In the rows, zero is written as 128.
A single turn carries every row of the set below to another of its rows. Some are shown first; where does it send the rows asked next?
temut: [137  95 135 102 114 118 114 117 119 121 171 108 128 147]
vugep: [148 128 141 100 109  91 106 121 114 123 152 143 121 112]
Kilud: [117 121 131 108 133  96 109 110 140 142 148 136 121 115]
kuvo: [137  96 125 109 114 117 113 124 128 137 150 113 116 162]
malen: [124 116 125  94 116  89 119 141 144 132 170 110 123 113]
donuk: [150 102 127  97 131 118 116 115 127 126 142 110  94 117]
nisav: [141 109 104  79 119 106 119 129 117 128 157 114 107 119]
loz: [125 115 105 111  97  80 107 133 138 140 156 102 111 131]
pul: [132 116 134 100 105  95  93 112 122 134 134 150 121 130]
nom: [133 124 130 126  88  86 112 119 133 128 158  98 115 113]
Fodi: [146 120 115  86 123 104 121 110 136 117 172 115 114 116]
roba: [121 116 141  96 110  95 134 134 119 130 140 121 131 144]
bor: [157 112 121 106 130 103 122 102 128 129 166 114 102 110]
zof: [130 118 133 106 129  75 104 100 132 123 147 140 105 132]
fegoz: [128 113 131 105  88  92 107 113 143 114 136  97 115 142]
riz: [124 114 128 105 111  92  95 111 125 143 134 149 120 130]
fune: [154 112 153 118 121  88 116 127 131 127 152 111 101 110]
ged: [131  93 122  91 106  70 110 108 122 122 138 126 107 145]
tibu: [137  99 126 107 131  86 120 110 106 126 161 103 114 150]
zemak: [128 126 134 124  93  86 112 116 143 123 154  95 115 117]
Pabal: [139 100 121  93 105 103 117  98 139 134 145 105 131 104]
Leze: [153 106 123  92 105  83 118  98 121 127 139 105 121 106]
Tal: [135 110 130 106 102 105 100 115 126 133 171 151 123 121]
ledal: [151 111 141 122  93 101  99 124 140 122 144 103 101 130]
fose: [133 101 118 128  84  90 110 116 119 147 149 103 113 128]
vadan: [131 105 150 119 113 101 133 127 113 143 138 124 123 136]
runit: [147 104 120 103 113  95 117 128 111 131 147 114 111 164]
kol: [133  78 131 106  93 110 104 111 131 137 152 132 118 133]

Kilud turns into fegoz
Pabal turns into roba
Now these:
Fodi turns into runit
fune turns into kol
loz turns into zof
riz turns into zemak
donuk turns into temut

